Named turns come first, each shown by rows before and after it. Which turns, in which order, take the first row of each pair that follows to the second? Write the first one first, as in the answered first pair.
C:
[ -1  -4   3  -2   2   6  -2  -6   6 -28 -15 -11  25   3   7   3   4  -2
  10  -3  -2  14   6  -7   3   1 -25 -20  -1  -1  -3 -11 -17   5   7   7
   0   7  -4 -20 -24  -4  -3 -21  -8] |-> [ 18   8  -1   4 -12  -3   2   4   5 -10 -26  11   1  -3  12   1  12  -7
   9  -4 -17   8  -6   3  -1  16 -10  -8   6  -2 -10 -15  -2  -5   2  20
   9  18   0  -4 -23  -7  -6 -22  -3]
[  5   3  -9 -13  15  14  -6  -5   7  -2  10   1   2  -1 -13   7 -10   2
   1 -18 -10   5  12 -28   0 -16  10   6  -2  -7  14 -23  -3  12  13 -23
  -8  -2  17  -7   2 -14   8 -11  11] |-> [ 15   9  -9 -12  10  13  -6   3   8  12  -3   9  -9  -3  -9   4  -6  -1
   1 -20 -22   2  11 -23  -1  -8  14  12   5 -12   8 -28   0   5   7 -18
  -5   7  19  -1   0 -14   7 -18  19]
[ 16   3   8  -5  -6  -5  -5  17   3  14 -20   4  -4  -5   4  -4  12  -7
  -9  -4  -9   0   2   0   1   7  -5   4   8  -6  -6 -12 -12  -6   8  22
   8  16   9   2   2   9  -6 -19   1] |-> [ 13   2  -5  16  -5 -15  -2   3  -1  -2  -3  23 -18   0   7  -3  15 -13
  10   2   3  -3  -2  14   0   5  21  -3  -3  -1   0   9  11 -10   2  -6
   3   2 -10  11  -4   0   3  15   3]
[  9  32 -12   6 -16  -1  -6   6  -8   2   0  14  -9  -4  -7   6  -6   3
   6   5 -13  -5   1  -4  -8  -5  12  -4  -1   4 -10 -13   6  -6  -3  17
   5  16   0   7  12   4 -14  -4  14] |-> [ -5  24 -19  13  -1  -5  -6 -11  -7 -16  17  13  -4  -1  -8   9 -10   0
  15   7   5  -2   4  -7  -6 -16  17 -14 -10   8  -1   1  11   1  -3  -4
  -3  -1  -9   2   8   1  -5  14   9]
M:
[ -7  -7   5   8  -7 -15 -23   4   7  -5  11   7  -7  14  -1   5  -7   5
   1  11  11 -20  -3  27   1  10  13  -6   1 -12  -5 -13  -7   4  -8 -24
  20 -18 -18   6  -3   1  11  11  12] |-> [-16  -9  16  -8  -3  -5 -21  10   8   2  13 -10   6  17  -3   7 -14  16
 -11   4   7 -16   3  13   5   3  -5   0   5 -14  -8 -28 -24  13   2 -12
  21 -16  -3  -4   3   4   5  -8   9]
[-17   1  -4  16   4 -10   0 -11   3 -22  10   0   8   0   6   9   7  -6
   2  -4  12   4  10   6   5 -16  -5 -11  -4  -1   1  25  -2   5 -10 -18
 -18 -11 -19   8  -8  -5  -2   8  -2] |-> [ -8   7  10  -4  -4   3  -3   8   3   5  -6  -8  11  -6   4   6   2  -2
 -16 -13 -13   3   7  -1  11  -8 -25   4  13  -9 -10  -4 -19   4  -5  17
 -10  10   4   3   0   2 -16 -30   3]
[ -7   3   2  -5   3   4  -2 -12  -9   6  17  11 -14  -3  -3   1 -15  -1
  11  -5  -2 -16  -5  -1  -1  -9  16   8   5   1   2   0  11   0  -4   1
  -1  -7   6  -1   1  -3  -8   3   9] |-> [ -7   4   4 -12   2   6  -1 -12  -7   5  16   8 -10   1  -4   1 -15   1
   7  -8  -4 -13  -3  -4   0 -10  11  11   7   1   4  -3  11   1  -2   3
  -1  -5  10  -5   3  -3  -9  -5  10]
G:
[ -9   9  12  -4   8  -9 -12   4  -3  17  -9   7  -5   5 -11   4   2   2
  15 -10 -11  -2  -3 -11  -8   2   2  11   3 -21 -18 -14  -1  -1   6   7
  -7  -6   1  10   2   0   7  -4  -3] |-> [ -7   8  13  -8  10  -6 -10   4  -3  15  -6   5  -3   5  -8   7  -1   5
  16 -11 -12  -1  -2 -12  -8   0   2  10   4 -20 -20 -12  -3  -2  11   5
  -9  -9   2   9   2  -1   6  -1   0]
[ 14   1  -3  11  -2 -10   4   0   1  -3  -9   4   8   0   0  -1   8  -8
  -2   2  -3   2   0   0  -2   2   2  -7  -4   1  -1   3   1 -13  -1  -2
   0   6 -13   0 -10   9   1   4  -6] |-> [ 10  -3   3   5   0  -4   2   2   1   0  -7  -4  14   1   0  -2   4  -2
  -7  -1  -3   3   4  -5   1  -2  -7  -5  -4   2   1   0  -7  -9   1   3
   0   8  -7  -7  -7  12   0  -3 -10]
[-41  -5   8 -17   0  24   2  -1  -1  -7   9   3 -20   5   0  13 -11   7
   2 -17   5  11   0 -14  -8  -5 -23  12   1   7   7   5   1   5  -3  -5
   4  -4 -19  -3   1 -16  -5   2   8] |-> [-33  -1  -1  -2  -5  19   2   0   2  -5   6  19 -34   1   5  12  -2   0
  10 -14   6  10  -4  -1 -11   3  -9  12  -3   5   0  11  13  -2 -10  -9
   6  -5 -27   9  -2 -19  -4  11   9]
[ 13 -17  -4  -7  24 -21  14  -9  -1 -18   7  -2   0   6   5  -4   8  -7
  -2   8   0  -7   2   2  13 -15  12  -6  -6  -5   6   5   9 -11  -2 -12
  12  -6 -11 -12  -9   1   6   9   0] |-> [ 20 -16  -5  -3  22 -22  12  -3   5 -15  -3  -1   3   2   5  -5  14 -10
  -8  11  -2  -4   2   5  10  -8   7  -8  -6  -4   3   2   9 -16  -3  -4
  15   1 -14 -11 -11   7   7   2  -1]
Then:
Each pair is 2 to 3 turns apart.
[ -4  -5  -4  -4  25   5   2  -5  -3 -13   1 -21  15   6  -4   0   1  -9
   0   8   6   2  12 -12   0 -10 -17 -14  -4   5   5   4 -10   1   3  -2
   2  -3  -4  -7   3   0  -1 -11 -12] |-> [  5   0   1  -7  21  10   2   8  -1   0 -10 -18  10   1  -4  -2   5  -8
  -6   7  -8   2   7  -9   1   0 -21  -7   6   1   0  -9 -15  -2   1  12
   6   9   3  -2   5   4  -4 -25  -6] : M, M, M
[  6 -10   3  44 -19   6  -7 -11  -7 -23 -14  -3  41  -4   5   5   9  -5
 -21  13  18   7  -2  21   2 -10 -17 -17  -1 -20   5  25   7   6   7  -2
  -3 -18  -9  -2 -11   4  21  12   0] |-> [ 25  -1   8  43 -31   2 -10   5  -5  -2 -35  10  27 -13   8   2  14  -9
 -27  15  -2  -1 -12  24   0   6 -13  -7  12 -24  -3  10  12  -2   2  21
   4  -2   0   9  -5   7  15  -4   9] : C, C
[ -4   3  -3  23   7 -12  -1  -4   2 -14  -1   0  -1  -1   4   5   6  -4
  20  11  11  -4   7   3   3  -7   6  -5  -7   8   4  24   4   9  -2  -4
  -3 -12  -3  15  -4  -8  11   9  -5] |-> [ 13  15   5   9  -6  -9  -2  14  -1  12 -16   5 -16  -6   3   1   2  -1
  11   5 -14  -7   0   0   2   4   6  10   7   1  -7   5   3   5  -2  18
   3   7  12  19   4  -7   3 -12   4] : M, C
[ 26   9 -18   5  -5 -12   5   8   2  -8  -2  17  -4 -11  11  -6   9   7
   2  -1  -3 -23 -19   3   7   7   8   8 -18  -3   0  -7  14  -3 -10  -7
   9   9   1   4   1   4   2   1  -7] |-> [ 13   5  -8 -17   0   3   2   8  -3  -2   5   0   8  -8   3  -1  -6  17
  -6 -13 -10 -23 -15 -14  11  -2 -10  15 -12  -3   1 -17  -6   4   1  -2
   8  11  17 -10   7   5  -8 -11  -8] : M, M, G
[  5  -7  -1  10  -3 -15 -15 -13   2 -10  -1   5 -11   0   1   5  -2  -5
   3  13  15   4  12   1  12  -5  15  -3  -7   6   0  10   2   1   1   6
  -6  -8  -2  -4  -5   0   7   6  16] |-> [ 12  -3   6   3  -9  -9 -17  -1   2   7 -10   8 -19  -2  -1   2  -5   0
  -4   7  -2   1  10   1  13  -1  10   8   3   3  -8  -5   1  -1  -2  22
  -1   3  10  -4  -1   2  -1 -12  20] : M, C
[ 11   6  10  -7  -3  23  17  15  -5  -3  -5   0  -2   6   2   0   1   3
 -14   5   5  -1  -8  -3   0   7 -29  -7   7 -29 -17 -12 -15 -15  12  15
  27   7  -8  -4 -10   8  -2 -27   8] |-> [ 23  12   2   6  -7  15  17  14  -6  -5  -8  19 -16   3   6   1   8  -5
  -6  12   6  -5 -10  10  -4  14 -13  -9   5 -27 -16  -1   2 -21   5  15
  30  10 -18   8 -17   5   4 -14  11] : M, M, M
[ -7   6  -4   0   1  -8  -1 -10   1   5  12   0  -8   0  -3  -7  -7   6
   6  -6   6  -2  -6   0   1  -4  14   3  -6   5   4   9   7  -1   5 -10
 -10  -7  -3   5  -3 -10  -1  17   5] |-> [  1   7   4 -10  -2  -2   0   5   3  19  -4  -3  -4  -5  -3  -9  -7   7
  -6 -10 -11  -4  -5  -4   3  -1   2   7   1  -1  -3  -6  -3  -5   8  11
  -6   7   9   5   1  -4  -8  -6   8] : C, C
[ -3   2  19 -10  -3  10   0  13  -7  23  -6  -4   3   4  -6   2 -12   9
 -10  -9 -21   1   3  -4   2   0 -11  17   3 -12  -5 -13 -16   4   5  21
   4   2  24  -7   9  -1 -10 -14   1] |-> [-17 -12   7   6  10   1   0  -9  -3 -12  11 -11  16   9  -4   6  -5   2
   5   1  10   9  10   0  -2 -15  -3  -5 -18  -6  10  19  -9  10   4 -14
  -7 -25   0 -11  -5  -4   4  16 -10] : M, C
[-12   8  16 -10  -3  11  -6   1   8 -22   7 -29  24   0   4  -5   6  15
  -4  -8   7  12  18   3  12  -8 -11  -4   7  12  -1  -7 -19  13  16   3
  -7 -18 -10 -17   3 -13 -12   0 -23] |-> [ -6  12   5   8  -4   0  -6  -7  10 -36  10 -14  14  -2   9 -11  15   7
   6  -1  19   8  14  16  10  -4   9  -9   0  14   2   7   0   9  10 -13
 -10 -26 -27  -5  -5 -15  -4  21 -22] : M, M
[ 10   4  11  -4 -17  -6   6   6 -16  15 -11  10 -16  14   3   1 -11  -1
   0  18 -24  -1  -9  -6   0  -2   5  11   6   8 -14 -12   0 -12  -1   9
  -2  -1   8   5   9   9   1 -17   5] |-> [ 11   2   3   7 -17 -15   5  -1 -15   2  -6  18 -20  15   4   0  -5  -7
  11  24 -15  -3 -11   1  -1  -2  19   6  -4  14  -9   1  12 -14  -5  -6
  -4  -6  -6  11   3   7   8  -1   4] : M, M, M
[ -2  -3  -6  14   9   0  -3  -5   8 -22 -14  -7  11  -9  11   5  16  -9
   2  17  13   8   5  10  -3  -4 -10 -15 -12   1   3  15  -5  -4  -3  -6
   4  -8 -12   0  -7   3   9   6  -7] |-> [ 11   6  -6  13  -1  -2  -5   9   8  -7 -28   3   0 -14   9   0  18 -12
  -4  19  -3   3   0  15  -6   8  -8  -6  -4  -2  -4   3  -3 -11  -5  14
   8   8  -7   5  -5   5   5  -1  -1] : C, C
[ -3   3  15 -31  -5  21   0  14  -4  30   3 -25  21   2   5 -10  -1   3
  -1 -11 -21  -2  -7 -12   2  -9 -10   4  -2  -6  -4 -24 -17  16   7  14
   3  16  20  -9  13   3  12 -15   5] |-> [ 13  13   8 -16 -18  13  -2  22   0  39  -8  -4   0  -3  11 -14   9  -6
   7  -5 -29  -7 -12   1  -4   7  11   7   0  -8  -9 -24   2   6   1  24
  11  26  13   5   7   3  16 -11  14] : C, G
[-22 -15  -1   8   1 -12  18 -18  -7  -2   6 -16   7   2  -6 -21   6   9
   6   6   7  14   8  19   1   0  -7 -18   2   0   0  19  -2  12  -7  -9
   4  -7  -8 -12 -14  -9  -5  11 -13] |-> [-25 -17   2  -1   4  -9  18 -17  -9   1   6 -19  10   4  -9 -21   4  13
   6   3   6  14   5  15   4  -4 -11 -17   5   1   0  18  -8  14  -4  -8
   3  -8   0 -16 -11  -8  -8   9 -13] : G, C, G
[ -6  -2  14 -17  -1  15   0   6   0  23  -5  -6   0   4   0   0 -22  12
  -7  -8 -11  -5  -1 -13   7  -9 -12  11  10   1   2 -14 -18   6  10   8
   5   6  16 -10   9  -3 -11 -14   4] |-> [ -7   1  14 -20  -5  14   1   4  -3  25   2  -1 -10   6   2   1 -25  12
  -5  -9 -14  -9  -5 -10   6  -8  -5  15  13   1   1 -15  -7   9  10   1
   2   3  19 -10  10  -7 -10 -10   8] : C, C, M
[-14   3 -11  -2  14  -8  -1 -18  14 -15   7   7   7   3   9  -1   3  -9
  -4  20  18  -4   6 -12  -8  -4   7 -24 -19  12   9   6  -6 -12  -9 -29
 -18  -6 -10   1  -2  13   6   6   0] |-> [  1  13  -1 -18  -1   0  -2  10  16  19 -15   9  -2  -5  12  -4   1  -8
 -18  14 -11  -6   2 -18  -6  10  -6  -9  -4   6  -4 -18 -14 -18  -7  10
  -9  19  10   1   5  23  -6 -27  13] : M, C, G
